Each named move below is a turn or a mirror, shown by a few rows before and after it. Which moves, in which order, take the first row of each later pair to the second? The first pair is answered.
bub (before |-> after):
[-14.7  23.7 -16.7 -19.4 -21.5   7.0  25.7 -13.6  22.6] |-> [-31.4  19.9  12.5  20.4  10.5  19.0  -6.0  25.4 -21.2]
[ 22.9 -18.4 -15.0  -5.2  -3.1  -2.0   3.9 -20.4  16.4] |-> [ 12.7 -18.9   5.4  23.8  17.3   2.6 -15.6   1.5 -12.4]
[ -9.1  24.2  10.8 -16.0  -9.3  -4.3   7.5   3.5   5.9] |-> [-15.1  19.5  13.4  -3.6  -2.9  -2.4   0.9  11.7  -2.3]
[-6.2 28.2 -0.1 19.5 -1.2  2.4  5.6  6.0  8.5] |-> [-2.8 26.5 -7.5 13.0 -7.8  0.6 10.2  1.3  9.4]
sop (before |-> after):
[  4.1  12.8  -6.7   6.5 -25.9  11.3   3.1 -15.9   9.7] |-> [ 10.5  -3.9  13.8 -18.6 -25.2  -7.5  -3.9   6.8  12.2]
[ -9.6  11.1  -9.5  18.5  -1.1  14.1  -2.6 -11.1   4.3] |-> [ -7.8   0.0  18.7 -13.7  -4.6  -7.1  -4.6  16.7   5.8]
[ 13.8  -6.0  -6.1   1.5   6.0 -10.1  -2.2 -14.4  -1.0] |-> [-1.1 19.5  3.6  3.6 -5.1 -6.7  6.8 -3.3  8.4]
[  2.6  -6.3  14.5  28.2  14.7   6.1 -24.9  13.9 -20.9] |-> [ -6.3  11.1  18.9  32.1  11.1  10.6 -21.3  19.2 -15.8]
Puvun (before |-> after):
[ 12.3  -9.6   4.9  30.6   9.7   8.4  -1.8 -15.3   2.5] |-> [  9.3  -5.2  -0.4  27.1   9.6   6.2   0.6 -17.1   3.5]
[ -7.6   9.1 -12.5  15.2 -10.7   9.3   3.4 -13.0 -15.0] |-> [  4.0  -9.4   8.7  17.1  -1.1  -1.9 -13.7   9.9 -21.2]
[  5.6 -15.4 -21.9  -6.5  -2.3   1.8  -8.4 -16.1 -14.0] |-> [ 11.3 -21.7 -15.6  -6.9   0.6   0.4 -11.9 -10.6 -11.7]
kemaz (before |-> after):
[ 22.4 -28.7  -7.8  10.6   4.6  -5.8 -16.0 -14.2  -7.7] |-> [ 17.1 -20.5  -2.8  19.7  12.6   1.7 -23.5  -8.0 -17.6]
[ 12.2 -17.2   7.2   0.9  10.1 -10.8 -12.6  -1.2 -23.5] |-> [ 17.8  -3.3   6.4  26.6  -3.2  -3.2  -8.6 -12.2  -8.5]
[  3.8 -13.1   2.5 -18.1  -2.2 -11.2 -10.5   5.8  -4.8] |-> [ -0.5  12.2  10.6  21.1  -3.6   3.3 -12.4   9.0  -3.5]
[  6.7   2.0   0.4 -14.8  -2.2  -1.8  21.8 -11.2   9.7] |-> [ -9.5   6.2   7.3  -5.6  13.5   0.3  11.5   6.4 -16.6]
Now pairs of rows:
Each pair is 2 to 3 moves apart.
[  8.0  13.6  -8.0  42.2  -2.2  17.8  -4.4 -18.6  -0.8] |-> [-12.8  35.5   4.2  -8.1 -17.4  -2.3  16.7   3.2  21.4] : sop, Puvun
[-29.0  21.1 -12.5  14.1  -9.9  24.7  -0.6  -7.6 -20.9] |-> [ -9.9   5.3  -7.9 -37.8 -27.1   3.1  11.3  -8.3  13.0] : kemaz, sop
[ -3.8  -8.9  27.7  -8.7  -1.9  -1.9 -10.8  40.1   5.7] |-> [-28.5  18.3  11.1  10.5   6.1  13.6  -7.3  32.0  -8.7] : Puvun, bub, Puvun
[ 24.3 -26.2  43.2  -2.8   2.0 -23.9 -14.0  12.3  19.8] |-> [ -0.8  15.7  -9.1 -13.6 -18.3  -8.6  26.6 -37.6  39.5] : bub, Puvun
[ -4.2 -10.3  32.0  -6.8   9.5 -14.6 -24.7  32.8   0.0] |-> [-32.8  30.8  -2.5  17.7  10.0  10.8  -1.0   7.5 -10.4] : Puvun, bub
[  0.2   8.9  13.9 -22.0  -2.7   4.1  27.8  16.8  15.0] |-> [13.3 -6.9 31.2  3.0 10.0  5.7  8.5 25.9  4.8] : sop, sop, Puvun
[  4.9 -16.8 -13.5  16.3  18.7  13.4 -18.1  -8.7 -22.1] |-> [  6.4 -27.7  -4.5 -12.3  19.4   0.2 -15.5   8.3 -18.8] : Puvun, sop, sop
[ -7.0 -11.7 -16.0 -15.4  11.9   2.3   8.2  -3.3   4.8] |-> [  6.3 -14.1   4.2  20.0   9.3   1.6  -6.3   5.8   9.1] : bub, kemaz, Puvun
[-12.3  20.8  11.4  14.1   3.3  -7.8  -4.7  12.8  14.3] |-> [  2.7 -15.1 -11.2 -18.2   5.4 -14.0  -3.8  -9.3  13.8] : sop, sop, kemaz
[ 17.2  27.3  -0.6  38.9 -24.3  -2.8   9.4 -13.0  36.6] |-> [ 20.5  16.9 -12.4  41.2 -19.2   0.4   8.7 -23.4  29.7] : Puvun, sop, Puvun
[-28.9  15.6  -4.2 -30.4  -6.3  -9.7  -7.0  20.7   1.5] |-> [ -3.6   7.9   8.5  37.8   2.4   5.6 -33.0  12.7  -4.3] : kemaz, sop, kemaz
[-1.1 14.6 27.1 -7.8 -8.6 -9.5  1.0 25.1 10.4] |-> [ 15.3  -8.5 -22.0 -19.3  -4.3   2.4   8.4 -23.5   4.2] : Puvun, sop, Puvun
[ -2.7 -16.2   0.5   9.1  16.8   5.8  -6.3   0.6 -20.5] |-> [ -7.0   0.7 -18.7  -9.3   1.1   8.4  10.9 -17.5   2.7] : bub, kemaz, bub
[  3.2 -16.7  10.6 -10.5   9.7 -25.1 -10.2  -3.4   5.5] |-> [  6.1 -12.2  19.7   9.4   6.6 -19.3 -14.1  -3.7   5.5] : kemaz, kemaz, bub
[ 16.0  15.8  10.4  19.4 -15.9   0.2   4.8  -3.9  30.7] |-> [ 13.9 -26.8  -2.4  17.9  19.3   4.3 -20.2  -4.9 -19.2] : kemaz, sop, Puvun
[ 7.7 -0.5  8.7 10.6 -5.7 -1.7  2.7 -1.6 16.1] |-> [-15.8  -1.2   2.6   2.2  11.9   4.8   2.4   7.8 -12.3] : kemaz, Puvun, bub
[ 11.0 -15.3 -15.0   4.8   0.2   5.4   2.2 -11.2   0.7] |-> [-0.4 -1.9  8.5 19.3  3.8  8.1 -3.2 13.9 -9.5] : sop, sop, kemaz
[ -0.2   3.4  43.4  -7.5  -1.7 -27.1 -11.7  44.3   7.1] |-> [ 43.8 -39.4  15.4 -18.0  -1.4 -29.7 -12.5   0.7  19.2] : kemaz, Puvun, sop
[-13.2  -2.5 -18.6  -1.2   1.4   9.1  -4.3 -20.5 -17.2] |-> [  4.9 -23.2   3.6 -26.7  -5.5  -9.7  -8.7  -6.2  -2.6] : sop, kemaz, sop
[ 10.9 -11.4   9.3 -17.3   3.4 -11.3  14.2   2.3  -0.6] |-> [ -9.5   3.0   9.2 -14.6  12.3  -6.2  15.2  12.0 -12.2] : kemaz, bub, kemaz
[ -3.7 -20.2  -9.8   1.6  13.9   2.2 -11.7  -7.2 -24.9] |-> [ 4.9 14.0  8.5 32.6 -7.7  3.5 -3.3 -8.3 11.4] : sop, sop, kemaz
[ 16.9  -3.7  26.1 -29.7 -10.3 -15.4  -1.7  18.8  10.8] |-> [11.3 19.0 31.2 17.8 -6.3 -3.2 -8.6 21.5 10.4] : bub, kemaz
[ 11.7 -28.2 -15.9 -22.3   3.6  -3.7  -8.9 -15.0  -4.6] |-> [ 21.4 -29.8  11.0  -2.9   3.9  -9.9 -22.8   3.7   1.0] : kemaz, bub, Puvun
[ 19.5   4.0  -6.7  17.5  -9.8   4.5   3.5 -27.0  14.1] |-> [ -2.0   7.8 -24.5   1.6  -3.4   5.2  16.0 -31.8  -0.1] : Puvun, kemaz, Puvun
[-29.5   1.9  24.3 -12.2  -2.5   0.1  -1.4  38.6  -4.1] |-> [ -1.8 -24.7  20.1  27.0   6.5   7.4 -23.7  26.3 -15.7] : kemaz, sop, kemaz
[ 13.7  22.8  16.2  13.0 -21.4 -12.8  10.6   4.5  32.4] |-> [ -1.3 -33.9  -1.3 -34.2  11.3 -17.7  -6.6  12.0 -15.1] : sop, sop, kemaz
[  7.3  11.8 -24.0  26.3  -6.4  22.6  17.4 -21.4  23.4] |-> [ 31.6 -11.6  -9.9   7.1 -14.2  -0.1  12.7 -14.4  36.6] : Puvun, bub, Puvun
[ 10.5   5.8 -19.3  28.8   5.9   4.5  -2.3 -33.5  -0.5] |-> [-21.5  18.0 -15.5 -30.5  -1.2 -11.2  19.4 -11.5   4.0] : kemaz, sop, kemaz
[  6.9 -21.2   1.2   2.0  14.6   2.9  -6.2  -7.2 -16.6] |-> [-10.9   3.9  22.5 -13.4   2.3  -5.5   4.9  17.2  -2.5] : Puvun, sop, Puvun
[  0.6   6.6  -4.9 -45.7 -20.4 -12.4  23.5  -2.6  38.1] |-> [ 31.3 -48.4  -4.5 -30.5  -1.5 -12.8  -8.9  -8.5  12.3] : sop, Puvun
[ 16.9  -5.1   0.5 -26.1 -16.9  -9.9  14.2 -16.5  25.5] |-> [-12.7   6.6  -8.6 -42.6  -8.7  -4.7  20.5  -9.9   8.1] : kemaz, bub
[ -6.2  22.3 -17.8  -4.2 -16.0   5.0   8.4  -9.9   0.3] |-> [ 16.6 -22.2  -2.8  -3.5  -0.7  -4.1 -13.8  -2.9 -13.3] : sop, sop, Puvun
[  2.4  13.9  -6.4  40.5  -5.1  14.0  -2.9 -18.5   5.1] |-> [ 12.7 -31.3   5.1 -26.0  -1.2 -14.5  -6.0  -4.1  10.8] : sop, Puvun, sop
[-16.0   5.3 -15.1 -30.6  -1.8   0.0  17.4  14.0  -7.7] |-> [ 10.7 -17.5   4.7  21.1  11.5   9.5 -10.6   8.8 -23.3] : kemaz, Puvun, sop
[ 23.5 -34.9  13.3  -8.1  23.0  -6.8 -12.4   0.7 -17.7] |-> [-17.5  25.1   2.8 -39.6  -4.2  -7.6  26.7   3.5  10.5] : Puvun, sop
[ -5.7  -7.8 -32.0   7.4   9.8   9.5  -3.0 -25.8 -30.7] |-> [-11.8  -1.5 -13.1  19.8  17.3  13.2 -10.5  -7.6 -40.8] : Puvun, bub, kemaz
[ -0.6   3.8   3.3  23.5   5.1  24.3 -13.9 -12.2 -15.9] |-> [  4.5   9.5  32.1  11.4  -5.9   7.3 -12.5  14.6   2.5] : sop, kemaz, bub
